(in the rows, 128 means zero)
Each path below is one point turned by a fixed rotation once a step. After each direction that follows a path, write how fast that rotation turns it, in degrees per step (0 if it stays still).
Each turn is a multiple of 5 degrees from 10 to 175, or 0.
Each row of a path follows its step; steps can be skipped.

step 0: [125 147 124 130 118 136 121 135 120 127 130 122 120 126 134 125 127 131
 125 136 137 123 126 121 138 132 129 143 123 121 118 140 129 118 121 142
 123 136 136 147 123 123 128]
step 1: [138 112 120 113 124 132 128 126 128 139 124 108 120 136 115 133 130 115
 120 128 130 127 123 124 129 126 128 129 127 127 126 139 121 123 139 119
 117 132 133 127 120 132 135]
step 2: [132 137 135 128 129 123 129 121 129 122 122 128 118 111 140 127 128 107
 115 124 136 121 121 123 137 122 131 116 142 127 127 120 124 129 122 127
 120 127 128 115 119 121 125]
step 3: [112 133 124 139 107 131 117 132 120 124 120 129 117 126 129 129 133 132
 121 129 137 125 138 121 125 125 124 126 118 133 123 132 131 128 115 122
 123 129 119 140 117 143 125]
step 4: [124 116 130 121 126 126 118 130 123 131 130 122 114 140 122 132 128 117
 133 128 140 130 124 129 129 119 122 122 121 135 133 126 138 112 137 143
 114 127 137 134 131 117 139]
step 6: [125 132 124 136 124 143 133 131 132 129 132 121 124 124 125 133 137 111
 115 126 140 107 132 128 136 125 122 135 123 128 126 134 127 138 125 127
 117 143 123 131 132 143 125]
step 7: [130 121 130 132 122 127 127 133 132 126 124 114 115 135 125 128 112 121
 129 138 142 127 127 130 127 114 127 112 132 122 129 131 139 112 129 124
 124 124 113 122 117 121 122]
step 8: [125 144 132 130 110 124 119 130 113 146 127 135 119 122 124 127 126 122
 124 127 126 135 122 125 133 113 130 119 129 127 128 129 116 131 118 142
 128 125 140 130 123 127 134]
step 9: [115 124 124 129 133 131 134 134 128 125 111 125 124 119 115 126 131 119
 121 117 131 118 121 129 118 120 119 135 120 137 128 129 129 128 135 127
 120 139 131 145 119 131 141]
step 10: [120 119 117 142 129 125 129 133 130 130 144 117 128 117 130 124 121 121
 129 135 141 121 119 128 143 130 135 115 129 135 121 128 137 121 128 127
 113 127 132 114 122 123 132]
Directions:
[131 127 129 129 129 132 127 130 131 131 131 125 130 127 128 125 128 129
 123 121 131 127 123 125 127 132 131 129 129 131 130 126 130 131 129 125
 126 127 126 125 127 128 125]
85
[125 128 131 130 129 126 130 127 129 124 129 126 129 129 128 127 126 130
 126 129 129 121 126 125 129 131 128 131 123 129 128 130 127 126 128 132
 131 125 123 130 127 133 132]
115
[124 127 130 122 130 128 129 127 132 129 128 127 131 127 126 127 127 128
 120 126 127 129 130 129 127 126 128 128 134 130 125 126 126 125 127 130
 129 127 133 128 129 133 129]
100
[129 126 132 127 129 131 123 125 126 129 128 130 129 130 128 126 128 125
 127 129 123 127 122 126 126 129 125 123 128 123 131 126 122 130 131 128
 129 126 129 127 127 129 131]
110

step 0: [122 129 111 127 141 130 133 121 140 137 125 116 139 130 130 133 148 115
 131 131 141 137 134 134 128 123 116 125 128 121 138 125 132 122 134 129
 127 126 122 121 117 136 133]
step 1: [133 133 126 137 117 134 125 117 127 118 120 131 128 133 107 140 141 120
 140 134 127 137 130 142 128 134 141 127 128 131 140 116 140 127 123 125
 128 131 140 131 127 127 129]
step 2: [116 124 131 137 123 120 123 115 145 122 126 126 123 130 136 124 126 128
 139 128 140 135 128 138 136 137 130 134 125 122 123 137 135 118 141 120
 124 114 141 128 117 128 119]
step 3: [134 130 130 141 136 124 132 122 144 140 117 126 140 125 137 120 142 123
 134 132 129 139 125 126 145 125 139 136 130 135 137 115 127 136 131 131
 136 128 129 128 129 138 124]
step 4: [136 125 136 139 127 122 121 115 123 119 134 122 117 124 128 132 146 118
 128 145 128 129 133 148 126 120 124 135 122 128 118 119 124 133 122 127
 132 127 134 124 114 136 130]
step 5: [129 126 126 134 135 112 120 119 125 133 125 129 116 118 121 129 123 125
 139 120 149 137 133 139 140 136 140 126 122 127 130 126 118 120 137 134
 133 133 135 113 133 127 130]
step 6: [137 126 128 130 121 117 132 123 136 129 125 112 134 131 127 139 125 119
 142 126 124 143 127 134 149 117 129 127 133 136 122 142 128 139 130 130
 127 122 121 125 126 139 133]
step 7: [125 137 120 130 131 120 119 124 123 132 133 116 127 121 138 138 135 137
 134 135 130 146 117 142 117 130 121 127 137 132 131 118 136 134 129 134
 144 131 139 122 124 132 127]
step 9: [122 137 117 131 131 139 136 114 129 122 115 117 124 132 129 145 131 121
 131 127 136 144 134 131 135 125 135 132 128 125 145 137 131 126 135 122
 125 132 135 130 116 138 134]
step 10: [135 134 118 134 115 125 115 130 139 127 126 129 136 139 128 122 132 120
 136 136 133 139 129 149 128 133 137 133 140 129 128 127 138 129 125 128
 134 120 148 135 129 128 119]
Directions:
[129 129 124 125 127 126 126 127 122 128 130 127 128 125 127 129 128 129
 129 125 125 133 127 128 130 130 124 123 129 131 123 128 125 126 127 130
 128 128 122 123 130 129 130]
45
[132 130 128 128 126 131 122 125 125 126 129 126 128 131 127 128 124 123
 133 124 130 127 124 124 131 127 129 128 129 127 129 131 130 127 131 128
 127 126 131 129 130 125 127]
90
[134 132 127 124 126 130 128 127 130 126 127 129 131 131 129 128 131 128
 124 129 127 127 128 130 128 124 128 124 130 130 130 128 128 134 133 127
 130 132 126 126 125 131 127]
120
